In the rows, zero is written as 128.
Each path below is one point turned by a fixed rotation once a step. After each direction that follows a path, write how fast that rotation turns it, in deg/step (0 if it stays still).
Each turn is a multiple of 5 degrees from 10 to 175, or 0.
Each row of a path follows its step; steps can be skipped.
Path 1:
step 0: [128 127 124 128 133 132 126 137 126 124 132 131 144 129 129 119 132 126
 137 120 128 138 134 129 120 141 133 124 131 128 121 128 129 127 131 123
 135 136 121 133 136 125 132 115 124 132 124 125 127 123 129 133 122 124
 134 135 127 126 125 120 121]
step 9: [126 119 125 131 132 140 130 134 122 131 133 120 127 125 134 122 125 132
 128 127 142 139 128 138 120 128 132 125 122 127 130 122 129 124 131 125
 128 131 129 124 133 139 130 133 126 118 122 131 122 129 134 134 139 120
 125 119 128 130 126 128 120]
step 11: [131 123 135 124 133 122 127 122 129 126 132 134 131 131 135 124 131 122
 125 125 116 120 120 126 130 127 126 134 127 128 123 131 126 130 129 118
 128 141 137 129 138 132 126 133 135 131 134 129 126 137 122 121 123 138
 131 124 120 133 140 134 123]
step 14: [134 125 117 132 129 127 124 119 128 132 127 127 119 128 132 133 127 139
 129 132 134 120 129 122 129 136 121 124 130 128 134 132 128 128 132 125
 128 131 140 128 113 120 132 142 133 130 136 123 125 129 122 127 126 132
 124 134 136 125 128 136 122]
step 15: [126 142 137 131 123 123 137 122 133 126 133 122 128 122 129 125 130 131
 134 127 139 129 126 131 123 126 126 128 130 133 127 131 119 134 135 135
 123 137 130 125 130 127 141 131 133 127 123 130 130 125 137 131 139 126
 126 130 121 122 141 126 120]
step 19: [121 118 126 121 118 123 133 137 121 135 134 123 128 132 122 131 134 127
 129 129 126 126 129 138 123 137 142 127 129 134 123 137 126 131 126 129
 120 131 128 126 127 135 123 126 129 123 129 124 120 129 133 121 126 135
 129 123 125 124 125 115 122]
step 22: [120 134 126 125 136 139 133 129 126 126 140 129 123 120 126 128 126 128
 123 132 125 123 124 133 134 134 133 132 121 129 127 129 135 121 143 139
 120 125 124 120 123 125 128 136 122 127 125 119 124 124 128 129 135 135
 133 123 132 128 136 131 133]
step 23: [122 132 125 134 116 126 127 130 126 119 122 133 126 130 130 125 146 126
 139 127 129 126 133 116 130 127 124 123 132 135 124 130 132 128 128 129
 130 133 129 128 124 125 138 123 122 142 130 116 124 123 122 128 125 133
 133 129 137 121 129 126 130]
Directions:
[129 127 128 127 128 129 131 131 128 126 128 129 128 129 128 129 130 130
 128 129 126 127 132 127 130 129 129 129 128 125 128 126 128 129 128 132
 128 127 130 129 130 128 126 130 128 128 127 125 127 128 130 128 127 127
 130 129 127 127 127 128 127] | 115
[128 128 130 130 126 127 126 127 129 128 128 129 127 129 128 125 128 129
 130 125 129 128 127 127 128 129 128 131 128 129 128 129 128 129 129 130
 128 127 126 130 130 128 131 128 126 129 127 127 131 126 129 128 126 126
 127 130 126 128 128 127 131] | 140
[128 128 126 127 128 126 126 126 128 128 127 126 127 129 126 131 129 130
 128 130 127 129 129 127 127 127 127 126 126 129 127 129 129 128 129 128
 130 126 130 130 127 126 128 129 126 126 126 129 131 126 128 126 125 128
 129 128 132 128 128 128 129] | 170
[128 129 129 128 126 130 127 126 129 128 126 128 129 125 128 127 130 125
 126 128 126 129 129 126 129 128 128 126 126 128 126 126 130 126 130 128
 129 129 128 127 129 130 130 129 127 128 128 127 127 129 131 129 127 128
 128 126 127 129 130 129 129] | 60
Path 2:
step 0: [134 128 137 125 123 123 124 122 125 138 131 138 129 126 121 121 128 128
 127 123 124 123 132 124 138 136 124 127 128 136 126 134 131 124 126 137
 135 130 131 131 128 122 123 128 124 129 130 129 135 132 121 121 125 125
 132 134 133 125 116 135 134]
step 8: [138 132 131 120 124 123 130 131 127 145 128 128 131 122 119 122 125 125
 129 134 132 129 125 130 129 129 127 129 121 135 126 127 122 130 129 136
 134 125 129 127 125 124 129 123 120 133 135 135 137 139 126 120 126 136
 125 134 119 131 123 125 126]
step 9: [128 119 131 131 123 120 129 134 133 122 130 132 119 129 123 122 133 130
 127 124 126 129 142 123 126 127 123 130 134 125 124 129 131 130 126 126
 132 137 131 134 128 137 136 124 134 133 130 126 126 135 134 120 126 129
 129 123 125 125 134 134 144]
step 17: [135 126 137 131 122 120 121 135 126 126 133 137 122 127 125 125 127 129
 121 130 128 128 135 115 130 133 126 119 137 128 119 126 125 124 132 124
 134 132 124 130 131 134 126 131 122 129 128 114 131 133 124 121 129 136
 122 125 125 129 128 123 133]
step 19: [125 128 129 129 127 124 123 123 127 133 119 124 123 134 130 120 132 126
 131 128 131 130 121 130 128 139 132 126 119 130 130 128 116 128 128 125
 125 117 134 127 129 126 135 128 126 121 130 136 114 134 134 130 120 138
 134 134 131 134 132 128 128]
step 20: [132 133 131 128 123 127 124 121 140 124 128 117 129 136 122 127 131 133
 119 124 121 134 130 135 122 127 126 122 130 122 120 133 126 126 139 128
 136 135 124 129 126 130 131 138 125 133 127 124 128 127 131 129 130 134
 119 123 128 121 133 129 125]
step 21: [132 131 129 117 129 123 127 134 134 132 126 136 136 122 124 133 136 126
 128 122 132 132 136 129 126 132 129 143 123 117 132 122 130 132 127 125
 125 133 135 121 127 121 123 126 126 129 135 130 137 128 117 127 130 124
 131 122 128 131 126 127 121]
step 23: [117 129 123 134 123 124 124 121 126 122 131 126 124 122 135 125 131 132
 126 120 129 131 127 133 128 124 138 120 133 126 127 130 129 126 143 129
 133 127 128 130 120 128 125 124 130 128 134 122 132 133 137 130 122 114
 125 119 132 124 128 125 137]
Directions:
[127 128 128 130 127 130 130 128 128 126 126 127 126 127 130 128 127 130
 128 130 127 126 125 129 128 129 130 127 127 125 127 128 127 128 130 127
 128 127 127 127 128 127 129 128 130 128 127 130 128 129 129 128 125 127
 130 127 131 129 128 128 127] | 85
[127 129 128 127 127 126 128 127 126 129 128 130 129 127 126 126 126 126
 128 127 127 129 127 129 130 129 125 127 125 128 127 126 127 131 127 129
 127 129 129 129 129 128 128 128 128 126 126 132 129 127 128 129 126 127
 129 128 128 128 128 126 127] | 135
[127 127 128 131 128 126 127 130 127 128 129 129 130 125 125 128 129 131
 127 131 130 129 129 126 131 127 128 129 127 127 129 127 128 127 129 128
 128 127 128 129 128 129 129 129 126 129 129 130 125 125 128 127 129 126
 128 128 129 128 127 130 129] | 85
